[ 10 -74   6 -10  19  35 -60 -13  61 -20  34  24 -39  13 -52 -83  26 -10
  22 -54   1 -44  15  25  67  -1  33  12] = H
[  0   4  -7 -10 -26  15 -15  66 -28 -47   8   8  36 -67   0 -38  -7   8
 -10 -35 -56 -31  66 -27  37  50  35 -39] = J
[ 25  -2  -3   0   9   0 -43 -62  83  -3  10   0 -50  46 -53 -35  35 -23
  22 -22  38   1 -18  25 -41 -10  10  26] = U
[-17  31  12   4  24 -17  34  22 -13  67 -15 -13 -25  59  38  71 -17   2
  -1  48  41  34 -51  25 -16 -19 -29  28] = P
[-17  31  12   4  24 -17  34 -48 -13  67 -15 -13 -25  59  38  71 -17   2
  -1  48  41  23 -51  25 -16 -19 -29  28] = Z
[ -2  -3   7   1  20 -14  14 -59  18  44  -6 -15 -38  58  10  41  11  -5
  15  35  42  26 -37  23 -23 -41 -23  38] = T
[-23   4  -7 -10 -26  15 -15  66 -28  14   8  12  36 -67   0 -38  11   8
 -10 -35 -56 -31  51 -27  37  50  35 -39] = L
[ -9 -54  19 -11  39  30 -31  38  47  42  26  -2 -65  65 -22 -27  17 -13
  19 -10  38 -22 -44  46 -22 -60  13  38] = A
[ 13  39 -21  10 -35 -46  32  24 -24 -34 -30 -20  59 -41   7  33 -11   4
 -16  25 -18  44  28 -37 -11  21 -34 -18] = D
[  1  -5  -6  -2 -13   7 -12  18  -4 -25   0  12  14 -28 -23 -20   5   6
  -4 -13 -21  -7  21 -17   5  25   3 -13] = V
[ 13  39 -21  10 -35 -46  32  24 -24 -34 -30 -20  59 -41   7  33 -11   4
 -16  25 -18  44  40 -19 -34  24 -11   0] = S
howmany A: [-22] | 3
gone P: [-51 -13  71  34  24  12  22 -17  31  25 -15 -25 -19 -17  -1  41  34   2
  59  48  38  28  67 -29 -17 -16 -13] | [4]
gone U: [-35  26   0 -62 -50   0  10 -10  22  46 -41   0 -23  10 -22  25  -2  -3
 -43   9  83 -18  -3  35  25   1  38] | [-53]
where: [61] | H, 9
howmany J: [66] | 2
gone S: [ 44  59   0   4 -46 -18 -34  33 -30  25  32 -11 -41 -34  13  40 -16   7
  24 -21 -24  39 -11 -35  24 -19 -20] | [10]
gone Z: [-48 -16  41 -13 -29 -51 -17  25  71  38  28 -25  34  -1   4  12 -15  59
  48 -13  67 -17 -17 -19  23  31   2] | [24]

[-78  23 -14 -11  18]  X
[ 27  27 -39 -59   5]  Y
[ 62 -11   2   3 -11]  E
[ 30 -27  28  37 -60]  R
where: [-59] | Y, 4
gone E: [-11 -11  62   3] | [2]

[ -3  -2  26 -14   3   4  27   3  14 -31  34 -14 -13   6  11 -14 -51  -5
  14   5 -29 -38 -19   7 -42  -6  -8  16   0 -41  22   7 -57  21 -19   5
  -8 -41  -7  -9 -46  15  22 -32 -41  10  16 -12   5 -14  30   2 -20] : M
[  5  -7 -44  34  17 -55  27 -62 -17 -22  -4 -23  -1 -32  21  11 -30 -27
  16  -2  18 -20 -31  48  45  32  15   3   9 -14 -12  -8 -66  16  15  55
  28 -79 -21 -26  69 -49  -4  44 -60  44  -2 -19  56 -46   6  22 -21] : W
[  5  -7 -44  34  17 -55  27 -62 -17 -22  -4 -23  -1 -32  21  11 -30 -27
  16  -2  18 -20 -31  48  45  32  15   3   9 -14 -12  -8 -66  16  15  55
  28 -79   9 -26  69 -49  -4  44 -60  44  -2 -19  56 -46   6  22 -21] : C
gone W: [ 56 -66 -20 -46  18 -19 -12  45  27 -60  15 -44  34 -55  48 -27   9  16
  44 -31  -4 -49 -14 -26  -4  -2 -21 -62 -17 -32  32   5  69  17  55  22
  -2   3  -1 -30  15  21  11  28  -7  44   6  -8 -21  16 -23 -79] | [-22]
where: [30] | M, 51
howmany M: [-41] | 3
q: [ -3  -2  26 -14   3   4  27   3  14 -31  34 -14 -13   6  11 -14 -51  -5
  14   5 -29 -38 -19   7 -42  -6  -8  16   0 -41  22   7 -57  21 -19   5
  -8 -41  -7  -9 -46  15  22 -32 -41  10  16 -12   5 -14  30   2 -20] | M

[-25  40  31   8  -6 -43] = liti
[-14   7  42  65  18 -52] = zar
[ -5  34 -51 -11 -16  69] = Lupad
[-55 -17   3 -14 -23  34] = bes
[ 22 -34 -46   2  51   9] = vuz
[ 36 -52  36  36 -38 -38] = doz
[-29  -6  29   6 -15  73] = gino
[-19  -8 -69  15 -35  35] = sug
[ -5  32 -51 -50  32 -51] = kozu
[-35   2  44   8 -28 -39] = Fola
[-31  51 -47  36  26   0] = biz
[-29  -6  29   3 -15  73] = tedud
howmany bes: [35] | 0
howmany kozu: [-51] | 2
howmany doz: [-38] | 2
where: [15] | sug, 4
gone zar: [ 18  42 -52   7  65] | [-14]

[ -4  42  -9  -1   6  -5   0   4   4  -2   3  -3  -3  -4 -12  15  -6   6
   4   5   4 -64  12  -1  -1  -6  17  -5   4  15   1   7 -13  -3   1   8
   7  -8  -4  12  53 -10  -1  -1 -10 -10  10  -7 -12  -3   6   5   3 -19
 -19  -7  -4] : tokom
[  3  -7  -9  -3  16  -5   3   7   4  -2   3  -5  -3  -4 -15  10  -6   3
   6   7  -1  -4  12  -1   3  -9   8  -5   4  15   2   9 -16  -7   0   7
   9  -8  -4  14  -5  -8  -2  -1 -10  -9  12  -9 -13  -3  -5   4  -3 -19
 -19  -7   1] : puz
[ -6  -6  -9   2  -7  -5  -7   4 -11  -4   3  -3   2  -7 -11 -11  -6   6
   5   0  -9  -4  12  -1  -4  -3  24   3   4  18   0   7 -13   1  11   8
   7 -10   1   8  -5 -10   9  -1 -10 -15  10  -4  -1  -7  -5   2  -2 -19
  -7   1  -4] : gudip
[ -6  -7 -17   0   5  -5 -19   4   4  -2  -4  -3  -3  -4 -17   7  -6   6
   6   6  -7  -4  22  -3   1  -6  25  -5   4  15  -3   7 -13   0   2  12
   7  -8  -4  13 -16 -13  -1  -3 -10  -4  10  -9  -4  -3   3   8  -4 -26
 -26  -9  -4] : suvug
[  3  -9  -9  -3  16  -5   3   7   4  -2   3  -5  -3  -4 -15  10  -6   3
   6   7  -1  -4  12  -1  -3  -9   8  -5   4  15   2   9 -16  -7   0   7
   9  -8  -4  14  -5  -8  -2  -1 -10  -9  12  -9 -13  -3  -5   4  -3 -19
 -19  -7   1] : pipag
[ -4  -6  -9  -1   6  -5   0   4   4  -2   3  -3  -3  -4 -12  10  -6   6
   6   5  -6  -4  12  -1  -1  -6  17  -5   4  15   1   7 -13  -3   1   8
   7  -8  -4  12  -5 -10  -1  -1 -10 -10  10  -7 -12  -3  -5   5  -4 -19
 -19  -7  -4] : kugus
[ -6  -7 -17   0   5  -5 -19   4   4  -2  -4  -3  -3  -4 -17   7  -6   6
   6   6  -7  -4  22  -3  -4  -6  25  -5   4  15  -3   7 -13   0   2  12
   7  -8  -4  13 -16 -13  -1  -3 -10  -4  10  -9 -13  -3   3   8  -4 -26
 -19  -8  -4] : lebof
[-27   9  17 -14  22  -5  33 -27   4  -2   4  -3  -9  40  -2  10   4 -27
   6  -7 -11  18  -5  16  15 -16 -27  -5  20 -15  -1 -33   7 -25   1   8
   7 -19 -42  12  13 -10  -1  16 -30   8   5  14 -13   7  -9  30  -7 -14
 -12  -8 -13] : Mef
q: [-27   9  17 -14  22  -5  33 -27   4  -2   4  -3  -9  40  -2  10   4 -27
   6  -7 -11  18  -5  16  15 -16 -27  -5  20 -15  -1 -33   7 -25   1   8
   7 -19 -42  12  13 -10  -1  16 -30   8   5  14 -13   7  -9  30  -7 -14
 -12  -8 -13] | Mef
q: [  3  -7  -9  -3  16  -5   3   7   4  -2   3  -5  -3  -4 -15  10  -6   3
   6   7  -1  -4  12  -1   3  -9   8  -5   4  15   2   9 -16  -7   0   7
   9  -8  -4  14  -5  -8  -2  -1 -10  -9  12  -9 -13  -3  -5   4  -3 -19
 -19  -7   1] | puz
gone pipag: [ -8  -1   4  -9 -19  -9  -9 -15  -5   0  -3   9   3   3   7   4  -8   2
 -13  -9  -2  -7  -9  14  -5 -10 -16  -1  -5  16  -5   9  -3   3  -4   3
  -2  12   8  -4  12   7   4   6  15   7  -6 -19  -3  -3  -4  -1  -7  -3
  -5   1] | [10]
howmany Mef: [-27] | 4
gone lebof: [  7  10   4  -7 -17 -26  -4 -19  -3  -4  -4   6  -3  -7  -4  -8  13  -4
  -4  -9  -4   6  -8  -5  -6 -13   2  -5  -3  -2   4 -17   7  25 -13   0
   8  -3   6 -10   0   3  -6  -4  12 -19 -16  -3   5   4  -6  15  -3   7
 -13  -1] | [22]

[  0  24 -55  39 -13  23 -15 -11  32 -63  54  40 -30  11  16 -44  54 -19
 -18  64 -55 -43 -25  16  47] = Kilit
[ 24 -55  39 -13  23 -15 -11  32 -63  54   4 -30  11  16 -44  54 -19 -18
  64 -55  10 -25  16  47 -81] = mina
[-31  11  13   1  54   0  54 -55 -44 -13 -44 -15   4  32 -63  54   4 -30
  11  54 -44  54  54 -19 -18] = vur
[ 11  13   1 -11   0  24 -55  39 -13  23 -15 -11  32 -63  54   4 -30  11
  16 -44  54 -19 -18  64 -10] = dafe
[-31  11  13   1  39   0  24 -55  39 -13  23 -15   4  32 -63  54   4 -30
  11  16 -44  54 -19 -18  64] = kamuf
[-31  11  13   1 -11   0  24  11  39 -13  23 -15 -11  32 -63  54   4 -30
  11  16 -44  54 -19 -18  64] = Sutak
[-31  11  13   1  39   0  24 -55  39 -13  23 -15   4  32 -63  54   4 -30
  11  16 -44  54 -19 -55  10] = duze
gone Kilit: [ 16 -30  24 -13  11  32  23  40 -44 -11 -55  47 -18 -55 -43 -25 -63  54
  64   0 -15 -19  16  54] | [39]
gone Sutak: [ 39  24  54  23 -44 -30   0  54 -19 -15 -18 -11  11  11  11 -13  13 -31
   1 -63  16   4 -11  64] | [32]
howmany Sutak: [11] | 3
q: [ 11  13   1 -11   0  24 -55  39 -13  23 -15 -11  32 -63  54   4 -30  11
  16 -44  54 -19 -18  64 -10] | dafe
gone Sutak: [ 54  23   4 -13  54  11 -30   1  32  24 -11 -44  11 -18 -63 -31 -11  13
   0 -15  16  64  11 -19] | [39]
howmany vur: [-45] | 0
gone duze: [  4  13   0  24  54  16   4 -55  32 -19 -31 -13  54 -44  39 -30  10 -55
 -63  11  11   1  23  39] | [-15]

[-12   5  29  27  11  34  57  -3] : Non
[ 16  45  24   5  39  -2  39 -33] : Nafiv
[-31 -41 -11   6  -5   7 -62  -8] : Dobim
[-42 -37   2  36 -35  33  11   8] : Tebaz
[  2  41  30  17  29  17  52 -17] : sem
[-26   6  23  34  -9  43  51   6] : Bor
[-36 -17  13  38 -26  43  35  10] : neku
[  2 -50  -6  29 -34   2 -17   2] : bidub
[-39 -51 -11  19 -23   0 -43  -4] : kob
where: [41] | sem, 2
gone Dobim: [ -5 -31   7   6  -8 -11 -41] | [-62]
where: [-6] | bidub, 3
howmany bidub: [2] | 3
gone Nafiv: [45 39 16  5 39 -2 24] | [-33]
gone Dobim: [-11   7 -41 -31  -8  -5 -62] | [6]
where: [45] | Nafiv, 2

[-1 -1 -1 -2] -> K
[ -4 -22  83 -44] -> N
[-18  25   4  17] -> F
howmany K: [-1] | 3
where: [-18] | F, 1
gone N: [-22 -44  -4] | [83]
howmany K: [-2] | 1
gone N: [ 83 -44  -4] | [-22]
gone N: [-44 -22  -4] | [83]

[-54 -56 -56 -53  -4]  goti
[64 66 66 62  9]  nanaz
[64 67 66 62  8]  Gef
[-47 -49 -49 -46  -9]  Gis
where: [-9] | Gis, 5
gone goti: [-56  -4 -54 -56] | [-53]
where: [8] | Gef, 5
where: [9] | nanaz, 5

[ 83  53 -11  62] = Saz
[ -5 -20 -35  47] = kub
[-37  24  -7 -29] = Zib
[-45   0  36 -32] = dima
[-38  20  24 -19] = Ver
[  6  15 -25  14] = Pozo
[ 10  45  20 -32] = zivem
[11 11 11 11] = Mik
[ 36  18  -6 -23] = Vak
[ 11  58  18 -20] = fatak
[ 10  10  26 -29] = Zaf
[-43 -37 -28  27] = bepip
gone kub: [-20 -35  -5] | [47]
where: [6] | Pozo, 1
howmany Mik: [11] | 4
gone fatak: [-20  58  18] | [11]
gone Pozo: [-25   6  15] | [14]
where: [-19] | Ver, 4
where: [0] | dima, 2

[-28 -20  18  20   6 -21 -40 -38  -9] -> Gid
[  7 -54 -44  -3  27 -23 -57 -35 -21] -> mufil
[-35 -61 -13  71  68 -59  65 -34  43] -> lapaf
[  8 -62 -67  11  58 -22  52  -4  30] -> Niv
[ 17 -58  18  10  35  -2  18 -30  13] -> Nafig
[  4 -57  -2 -21  54  -4  47 -16  17] -> Kove
howmany mufil: [-35] | 1
howmany lapaf: [-34] | 1
where: [-23] | mufil, 6
gone Gid: [-20 -28 -40  18  20   6 -21  -9] | [-38]
gone Nafig: [ -2 -58 -30  35  10  18  18  13] | [17]

[ 15 -11  10 -39  21 -11 -12  -3  10]  domep
[ 16  17  10   2  21   2 -12  -3  16]  vidon
[ 58  10  23  10   3  10 -11  -1  19]  ture
[ 16  21  10   2  21 -11 -12  -3  21]  Ritez
howmany ture: [-11] | 1
howmany vidon: [17] | 1
howmany Ritez: [16] | 1
howmany Ritez: [21] | 3
where: [-1] | ture, 8
q: [ 58  10  23  10   3  10 -11  -1  19] | ture

[  3 -59  -9  -1   3 -11 -12] : Tipu
[ -6  17  -1  -1 -25 -25 -15] : muruv
[39 39 -2  0  0  0 17] : zivod
[  3 -59  -9  -1   4 -11 -20] : Filet
[  3 -59  -9  -1   3  23  38] : narar
howmany muruv: [-2] | 0
where: [4] | Filet, 5
where: [-2] | zivod, 3
howmany zivod: [39] | 2
q: [39 39 -2  0  0  0 17] | zivod

[-15  21  -3   7  57 -43 -19  10 -17  -9   0 -21  -7 -35   1  33]  lumo
[ 10  -6  -4 -38  24  11 -44  15  14  46 -13   1  43 -16   9  -4]  mafem
[-20  42 -48  17 -51 -19  11 -17  -8 -30  18  27 -11  16 -39  -9]  naka
[-42 -18  -6 -21  68 -46 -26   6 -35  20  28 -19  46 -24 -13  26]  lem
[ 11 -18  18 -51   6 -51 -45  45  52  20 -22  -5  31  47  48 -36]  sura
[-12   9 -11 -15   9 -25 -12   9 -26   8   1  -5   9   7  12  18]  Tedi
[-37   7 -25  25  23 -37  32 -24 -35  -6  41  -1  -7 -14 -25  22]  vugi
[  8  41 -28  58 -26  -6  51   8 -41 -28   7  12 -39  60 -56  32]  mazu
howmany sura: [31] | 1
where: [-45] | sura, 7
gone sura: [ 31 -36 -45  18 -51  45  20 -22  -5 -51  11 -18  52  47   6] | [48]
howmany vugi: [-25] | 2
howmany Tedi: [9] | 4

[-13  -6 -15 -11  59  31 -11 -14 -11   0 -29 -11  40 -27 -37  12] = paref
[-13  -6  33 -11  59  31 -11 -14 -11  -1 -29 -11  33 -10 -52  11] = vir
[-13  -6  33 -11  59  31 -11 -14 -11   0 -29 -11  33 -10 -52  11] = zote
[  6   9 -65   9  -4  31 -34 -10 -23  -1 -32 -23   1  17 -10   0] = Boba
gone vir: [ 33 -11  59 -10  -6 -11 -11 -29  33 -13 -52  31 -11  11  -1] | [-14]
q: [-13  -6  33 -11  59  31 -11 -14 -11  -1 -29 -11  33 -10 -52  11] | vir

[ 19  20 -26   9] -> Pez
[ 14   7 -23  -1] -> Mepa
[  5 -21  60  28] -> Dab
[ 10 -23  53  26] -> posu
[-15   5  78 -17] -> mupi
[-57   7 -15   9] -> dos
[ 20  40 -43 -18] -> kerop
[  5  -4 -21 -10] -> zad
[ 15  34 -43 -20] -> zigat
[ 20  41 -43 -18] -> Levo
[  0 -12  50 -12] -> kezus
where: [0] | kezus, 1
where: [53] | posu, 3

